rotation steps, each row followed by its count of steps:
The counts run from 0 to 439.
[ -4   5 -14  -1   5  -6  -3 -10   8 -13 -17  -2   4  -3  -9   3  18   6
   6   7   1   0  11  12   0  -2   8 -17 -12   1 -10   2   2  -4  -8   6
  -6 -22   5  -5  -8 -16 -10  -3 -18 -15  -3  -6  -6  -3  -7  -3   2   6
 -16  12  -4  -3 -11  -4  -5   6  -2  -4  -7  -5   6]  155
[ 20   5   0  -4   5 -15   0  -6  -6   3   1  -8  -2   4  -2  14  17   6
  -6  -4  -4  -1   1  -5   6   9  -1 -17 -13   0  10   7   2  -1  -5  -9
 -14 -13   5   8   7   4 -11 -14   0 -15   9  -1  -6  -8  -9   1 -23   4
   4   0  -6   2   4   8  -5   1   8  14 -20  11  18]  264
[-10  -3   1 -12   5   2   1  10  -9   3  14  -1 -19  20 -12   9  15 -19
   5   3   2  -3   7 -16   8   6  -7  -6  -5   5  -3  -2   5  -3  -2   1
 -13  -7  -4   6   6   8  -6   2  -3  -8  -2  -8   1 -17  -3  -6 -11   2
  -7   6  -5   1 -13  12   0 -10   9  -7 -12   5  -5]  198
[  0  -2 -13 -14  10   4  -4 -17  -8 -10  -8 -15   9   0  -3 -10  25   6
   6   3  -7  -5   9   3   2  -2   3 -15  -9  -8  -7 -11  -6   7  -8   4
  -5 -16  -3   9  13   7  -5  -8  -2   6   6  -9  -8  -2  -1  -7  -6   4
   1  15   4 -14 -15  -5  -5   5   4  -9 -18 -13   5]  351
[ -3  -8  -6  -7   5   9   7  -1   1   5   7  -8 -16  21 -16   9  17 -23
   1   1  12   1   6  -9   2   2  -2  -7 -12  13  -4   9   6   6 -13  -4
 -13  -6  -2   0  -1  13  -8  -2   5 -10   9  -8   6  -6  -8   0 -15   9
   5   3   1   7 -12   8  -2   6   4 -12 -12   0   7]  80
[ -1   5   1  -7   8  -5 -17   9 -12   3  12  -1  -4   2   0   3  12 -17
   7  10  -3  -2   3   3  23   1 -16  -9   0 -11 -14 -10   4   0  -6 -12
 -14  -6   0  16  19  14  -6  -7  -7  -6   6   2  -8  -5  -7   0  -5   3
  -1   6   9  -9 -14   0   1 -14  -5 -12 -10   4  -2]  202
[ -5   0 -10  10  -4   4 -10  -4 -17  27  -1  -9   4  -8   8   4  19   2
  -5  -2  -7   0  -8   3  15   1  -4 -15   7 -25   2  -9   9  -1   0 -10
  -5   1   8  15  13  -3   1 -14 -10  -8   5  -8 -10   1   3  -6  -1  -4
   2 -13   2   2   5  10  -5 -10  -3   6 -16   1  -5]  413
[  3   8  -1  -4   4  -3 -21   5   1  -6  -1  -7   2  -2  -1 -10   6 -12
   1   7  -3   4  -6  10  -1  -7  -3  -1  -1  -1 -23   2  -8  -1 -16  -5
 -24 -10   0  14   9  12   4  -3 -12  -4  16   1  -2  -3   2   3   0   3
   7   0  13  -3 -22   5 -13  -4 -10 -18  -9  -6  -7]  321
[ 16   7   6   0   4   2 -15   1  13   0  -4 -13   4 -16   1 -14   5   7
 -10  10  -9   2  -4   5   6  20   0  -3  -6 -11   6   8  -2   3 -13 -11
 -22   6   0   2  -1  15 -17  -4   3 -13   0 -10   4   2   2  -4  -8  -2
  16   7   5   9  -8  -5   6   5 -10  -4  -5   1  21]  175
[ -5   4 -12   2   7   5 -10 -13   1  -8  -7   0   7   0  -4   8  15  -6
  -3   9   5  -4  18  15  10  -3   5 -12  -8  -5 -15   5   5  -4 -12   2
  -3 -14   6  -2 -16 -16 -11 -10 -15 -10  -1  -3  -2  -3 -10  -6  -3   5
 -13  17  -5 -10  -7  -4   3   6  -6  -6  -7  -2  -4]  156
[  0  -5 -10  -9   7   6   3  12  -4 -13   6  -2  -2   4  -9  -4  26  -2
  11   7 -11   3 -10  -5  -6  -6  -1 -13  -5   9 -10  -6  -6  -4  -5   2
  -1 -16   3   9   9   4   6  -4  -8 -16   7  -3 -10  -7  10  -3   9   0
  -5  -4  13  -6 -19  12 -11   0   1 -10 -14  -7  -5]  3
[  7   5  -8  -8   4  -4 -18  -6   6  -9  -2  -5   2 -14   5  -1  -3   1
 -11   6 -12  -8   8   3   6  10  -9   0   0 -25   3  13   3   4  11  -3
 -21  10   8  11  -9   4   0  -7  -6   2  -6 -13  -4  14   6 -10  -8 -13
   8  13  -4   1 -10   1  12   1  -6   6  -9  12   8]  58
[ 12   9  -1   3   5   0  -9  -3   3 -15  -5   1  14 -18  -6 -12  13   6
   9   1  -6  -4   7   7  11  -3  10  -1 -13   0 -16   8 -10  -2 -16   5
  -2 -11  -5  -9 -17  13  -9  -3 -10 -22   3   4 -16 -15  -5   2   0   8
  -2  17  -8  -6  -2  -4   1   6  -4  -4  -7  -4  10]  40
[ -6   3 -19  -4  -6   8   3 -18  -1   4   2  -6  14 -13 -14   0  20   4
 -11   0   1  -7  10  19   5  -3  11 -13   5   0 -10   5  12  -3  -7  -8
  -5 -13   7  -2  -7  -3   1  -2 -18 -11   5  -4  -9   3   8   8  -4   8
  -8   4   8   7   9   0   5  10  -6   2 -11  -8   8]  188
[-14   2 -12   8  -3  -2   4   2  -9  -7  -2   4  -5 -10   3  21  14 -12
   0  14   7   9  15  -8  -8   0  -1 -12   1  -8 -14  12   5 -12   8   0
   0  -6   4   5   2   1  -8 -10 -16 -23  20   2   4   3 -15  10  -6  -2
  -3  -8   4  -5  -4   3  -4  -7   2  -9 -12  -4  -9]  365
[ 18  -6  -8  -3  11   5   5  -5  -8  -8  -2  -1  -6   5   6   1  14   1
   1  -4 -11  -1  -1 -20   2 -12 -11  -3 -20  -5   9   6 -12   2   7   5
   1  -6  10  -1  -4   6  -2 -18   1 -21  -4  -2  -8  -5   0  -3 -13  -7
   6   8 -11  -1  -5  22   2  10   6  11 -14   6   8]  149
[  1   6 -14  -3  13   9   2 -12 -12   0  -4  -4  14  -4   4  -8  20   0
   9   6   0  -1  18   7  12   1   0   1 -10 -14 -12   0  -6  -5 -14   4
   5 -12   3  -2 -14  -4  -2 -14  -9 -15   6   3 -12  -4  -6   0  -8   9
  -6  14  -1 -17  -3   4  -3   8  -2  -7 -10   1   2]  38
[ -1   3   0  -9  -3 -13  -8   8  -2 -10   0   0  -2 -11 -18   0   5   9
  13  12  -3  -4  -1 -14   6  -4  -6   1  13   6  -3   2 -16   8   0   3
  -2 -18   0  -2   2  36  -4  -1 -19  -8   9   1 -12 -12   2  -5  -5   7
 -10   4   0  -5  -5  -1  -5   7  -2   2 -17  -4  -5]  432
[ -8  10  -7 -17   3   1   9   3  -9   4  16  -6  -1 -18   1 -14  11   0
   0  -4  -7   8  12 -17  -1   8 -11  15   8  -1 -10   5   4 -16  -3  -4
   0   7   5   4 -17   4   3  -3  -8 -16   0   1 -12   1  18   0 -14  -7
   1   5   2   0  -6  13  11   3   7   1  -7   1   4]  104
[ 18  -5   7   8   3   3 -16   6   5   3  -7  -5  -7   0  -1   8  11  -4
 -13  11  -3   1 -12   3   0  10   7  12  -2  -2  -1  12 -11  10 -14  -4
 -17   4   3  14  -9  16   6 -12   1 -14  21  -6   1  -5  17   7  -1  -7
   3  -2   1  -2  -7  11  -5   5 -15  -7 -14  -1  -6]  325
[ 13   7  -3   0   6  -5   1  -9  -4  13   3  -6   0   9   7  17  12  -7
  -8  -7   0  -1   6  -4   7   6 -10 -11 -12  -8   9  12   7   3  -5  -9
 -16  -9  11   3   7   1  -3 -19   0  -6   6  -4  -5   2 -10  -1 -21   5
   8  -1  -9   2   6  16  -4   3  10   8 -19   8  13]  263
[  5   2   5   2   0   1  -9   6   0  21  -2 -14  -7   8  -6   4  21  -7
  -3  -3   0   3 -10  -6   4  -1   1  -3   3  12   0  -3  -6   6 -25  -4
 -11 -18   2   2   2  17  -7 -11  -3 -17  12  -4  -5 -17  -3   0 -14  12
   4  -2  -4   7  -4  15  -9   9  -5  -1 -14  -5  -6]  113
[ 11   4  -7  -7  -3  15 -11   4   8 -19   1   7  10  -7  -6 -15  14  15
   2   1 -16  -5 -10   8  16   2   7  -7  -1   1  -7   2  -3   3 -13  -8
  -5  -7  -1  -6  -7  12  -3 -12 -12 -18 -12   2 -17  -8   8  -2  11   3
   6  11   9   6 -10   0   7   2  -4   7  -1   1  14]  387
[ -9  -4 -12 -11  -6  15   4  -2   6 -18   8   1  -6   1 -15  -3   5 -16
  -6 -14   0  -3   6  -7  -5 -12  -3   2  -5  12 -10  22  10   3 -10 -10
 -13  -1  -3  -8  -9  11   3   3  -4 -13  -2   3  -8  -8  10   0  -6   7
  11  10   2  14  -8  12   7  12   7  -5  -5  -2   8]  76
[ -3   1   8  11   0 -10   0  10  -2   0   6   5 -24  -5 -12   7   1  -6
   5   2  -2   1  -4 -25   2   0   1   9  -7  -2  -2  16 -10  -7  11   8
 -11  10  -2  -4  -9  15  -1  11  -2 -24   9  -5  -1 -12   8  -4  -3  -8
  -7   5 -18   7   0   7   4  -7   1  -9 -11   1  -2]  15
[  6   2   3  12  -2   2   4  10   4  -2  -3  -7 -10   2  12   3  18   1
  -7  -3  -7  11  -6 -11  -4  11   7 -15 -20 -12   6   5   7 -18 -11  -9
  -8   4   1   3   0 -16 -17 -10   5 -23  -1  -7  -4 -13  -6  -5   5   2
  10   4  -4   7 -10  15  -8 -12   5  -2 -14   5   7]  64
[ -9   6  -3  -6  -8  -6   8  -8 -12   6   8  -5   3 -24  -6 -19  13  16
   8  -5 -11  -4   3 -13   5  17   2   0  10 -12  -4   5   0  -5   8  -5
  -2   9   1   3  -4  15  -1  10  -7 -14   7   1 -14   3  21   1   1  -1
  -3  -1   6   5   7   3   5   2   9   7 -19   1  12]  102
[-17   5  -2 -12  -5 -12  -5  10  -4  -9   4  -6  -6 -25  10  -5   5  -2
  -6  -4  -1  14  10 -19 -17  -3 -11   8   7  -4 -10   1  -1 -17  -2  -5
 -10   2  -2   9   2   7  -3  -9 -13  -4   6   2  -3  -2   2  -4  -8  -5
   5   8   1   2 -19   7   3 -11   9  -6  -9  -7 -14]  137
[  4   1  -1  -3   2 -13   2  -4  -4   4  11  -3  -1 -12 -21   6  15  -4
  10  13   2 -10  12  -5   5  16   5  -7   0  12 -12   7  -2   2   5  -8
  -9  -6  -4   3   4  23  -3   4  -3 -16  21   2   1   0   6  13 -13   6
 -10  -4   9  -3   3  -4   4   1   3  -6 -13   2  10]  399
[-15   6  -3  -7  -5 -15  -7   5   5  -9  -3 -13  -5 -21   2 -11  13   6
  -6   0  -6  12   6 -12 -19  -1  -4  -3   5   4 -10   1  -2 -13 -10   1
 -13  -1  -3   7   7   7 -10   0 -13  -1   5  -8  -1  -2   5  -4  -3  -1
   7  12   1   0 -19   2   1  -5   8 -12 -13 -12 -11]  138
[ -2  -3   1  -1  -6   9  11  10  -8  -8   7   1  -7   2 -10   8   8  -2
   6   1   0  -5   7  -9   9  21  11   2   4  -3  -9  13  11   7  -4 -10
  -3   3  -7   0   5  25  -4 -10   1 -17  21  11  -5  -8   2   9   1   9
  14  -4   8  -4   1   6  -4  -3   7  -6 -19   4  -3]  280
[ -8   3   5  -4  -5   7  -1  -9  -2  15   4  -6 -10   2 -19 -13  10   3
   8  -6  -8 -12   2  -2  20  16  11   2  -3  -4   2   3   7  15 -11  -4
  -6   4  -8  -3  -9  17  -7   7   3 -11   5  -3 -14 -16   8  -6   0  11
  -3  13 -11   9   6   1   5   8  -3  -2 -12   0  10]  310
[-21   7   1  14  -4   4  -2   0   7  -1 -12   2  -8  -4   3  -1   5   3
  18   8  -1   2   7  -1  -3  11  11  -7  -9 -27  -6  13   2   4  -3   8
  -7   1  -5  -6   2   0  -7   3  -7 -16  13  -6   0  -8  -4  -5  10  10
   5   6 -10   5  -9   1 -17   1  -3 -18 -18   3   0]  245
[-11  -2  -6   7   3  10  16   2  -9  14   4  -4  -8   2   7   0  20  -8
   1   4  -3   7   5  -9 -13   9   0   2  -9 -15  -6  10  -1 -11   2   4
  -2   8   5  11  -5  -8   9  -5  -1 -23  20   0   2  -3  13   4   0  -3
   1  -7   2  -1 -11  20 -10  -1   1 -13 -17  -1  -9]  214
[  0   8 -14  -8  13  -5   2  -4  -6 -19   0   8   2   1  -1   2  15 -10
   6  -2  -4   0  12  -5   2 -16 -10 -11 -17  -3 -13   9   1 -10   0   3
  -5 -19  10  -4  -4 -12  -4 -10 -16 -19  -5   5 -11  -3  -7  -4  -8   1
  -9   7  -6  -8 -13  13  -5  -1   6  -4 -10   7   7]  153
[ -2  -4 -15  10  -8   6   9   3  -3  -4   1  -2  -4 -12   1  -3  26   7
   3   6 -10   9 -14 -12  -5 -15   8 -26 -10   0   1  -1  -4 -16  -1   0
   2  -5   3  -6   6  -4  -9   0 -13 -28  -2 -10  -4  -3   4   0   5  -4
   5  -4   4   9  -7   8  -7  -1   4   1 -16  -4   7]  183
[  9   3   1 -12   9  -5 -18  15  -5 -14  13   5  -2  -2  -7  12   9  -7
  -2  20  -6  -5   3  -4  13   7  -9  -4   1   3  -5   2  -6  -5   2  -7
 -11  -2   7  12  -1  10  -4 -14 -13 -13  -6  -3  -4  -8   6  -4  -8 -17
  -7  -2   9  -6 -15   7  10  -6  -7   4  -1   9   2]  88
